A: rows in a few groups, each row roughly a mix of its group's directions:
A (71 x 10):
18 50 -32 -2 2 21 -5 20 31 -16

-22 17 26 27 -2 20 -47 27 -5 -20

-40 -21 34 -5 -17 -19 -15 5 -39 17

5 -22 52 -16 7 -46 3 9 -4 -15

32 1 -25 -26 -12 -13 10 23 -31 40

-32 30 -27 20 8 24 -10 -22 -39 13

24 -4 -23 -27 0 -18 16 23 -35 41

20 -7 -43 -40 -9 -35 3 -5 25 -8

52 -18 -9 -33 1 -9 24 25 -7 22

-18 27 17 19 35 3 6 -26 27 -40

-3 12 -8 -7 -43 3 -18 4 -35 48

-8 -38 16 -29 -13 -50 11 -15 17 1

10 -19 -2 -28 -2 -23 14 25 -35 46

-6 15 19 19 22 20 -25 1 30 -50

-43 33 14 -17 -16 9 -35 27 -6 -17

-16 22 0 33 13 38 -35 -20 -6 -28

-33 30 -14 26 -9 37 -14 -34 -15 -1

-22 14 42 13 22 -20 5 -22 20 -39

-14 34 16 10 28 -2 -1 -25 21 -49

-17 37 7 28 30 23 0 -22 17 -35

-24 51 14 2 6 2 -20 16 23 -37

-32 -27 56 3 -8 -23 7 -20 0 -3

5 6 -46 -24 -11 7 -23 47 -8 15

5 4 26 25 21 25 -9 -23 30 -45

0 52 -19 12 15 27 -13 -11 5 -38

34 -25 -2 -35 -8 -16 41 15 4 26

-26 29 17 11 -17 30 -44 26 -8 -13

3 4 22 25 17 9 -46 7 16 -44

-9 12 12 31 21 22 -35 -11 15 -46

-32 9 42 0 11 -43 20 -24 1 -15

-35 -12 -9 -10 26 -29 29 5 -34 29

19 -20 -6 -29 9 -48 28 30 2 15

-31 27 -7 25 -23 39 -15 -36 -6 1

-1 2 24 15 -16 48 -43 -10 -23 10

17 14 9 22 32 -1 12 -21 41 -40

-25 14 -12 -23 -8 15 -45 43 -3 -16

-33 30 -4 28 -25 30 -25 -31 0 -6

1 12 11 29 19 37 -44 -7 -4 -33

-42 5 15 39 0 39 5 -28 2 8

28 -3 -16 -36 15 -47 6 5 26 -24

38 14 -49 -21 21 -13 3 15 22 -11

0 4 0 11 6 44 -45 19 16 -34

-3 -28 -19 7 -28 24 3 11 -18 54

37 -27 32 -12 0 -18 -13 29 30 -19

33 -10 -38 -32 -26 -11 -9 27 -16 21

41 11 -22 18 20 28 5 -9 39 -24

44 -7 -40 -5 9 -8 38 -13 15 19

28 -6 -23 -6 -17 0 42 -23 -10 43

-9 45 -34 -6 -19 19 -19 -23 0 -31

-22 32 -10 27 -20 40 -23 -32 -6 -5

46 -24 11 -31 -27 -11 17 21 17 18

-28 23 16 -3 13 6 -35 20 19 -46

-10 12 5 30 30 30 -19 -18 13 -46

-21 -18 3 -22 -17 -18 32 -1 -23 50

-11 24 -17 -7 -3 22 -44 44 7 -20

-16 -13 5 2 38 27 2 -6 -52 23

-6 35 6 16 39 5 3 -18 26 -43

-30 28 42 9 13 -9 -6 -13 18 -40

9 13 29 27 19 -11 31 -41 24 -19

-33 45 24 11 -25 11 -25 21 -17 4

-12 23 6 15 -31 40 -24 6 -43 5

-12 38 16 25 34 17 -1 -17 14 -40

10 32 -21 27 19 32 -31 -10 -4 -35

-19 0 -16 -15 -2 -42 -16 48 -22 17

0 4 20 18 12 43 -27 -11 24 -43

4 -25 5 -32 -15 -26 36 12 -9 42

23 13 -3 23 10 38 -8 40 -32 22

-14 2 32 15 41 -16 17 -20 32 -28

-40 20 35 1 -28 27 -29 3 -20 -3

8 50 -24 6 24 17 -9 -7 13 -41

1 -48 14 -14 -27 -20 6 14 -16 41

which group is each row in? (one row of each group first):
25 -18 -41 -6 -16 28 -18 29 -15 29
(51)
53 -23 4 -22 20 15 0 25 -25 15
(63)
5 -26 -18 20 -3 30 11 20 -9 55
(27)

-38 18 20 0 -22 16 -42 29 -22 -2
(51)
-3 48 -17 25 13 43 -12 -5 -6 -21
(27)
-15 1 13 13 4 39 -34 -7 -47 22
(63)
45 11 -39 14 12 -18 30 8 15 20
(51)
17 19 -50 -36 -14 -5 23 12 2 26
(51)
1 19 27 30 2 45 -19 -15 19 -31
(51)
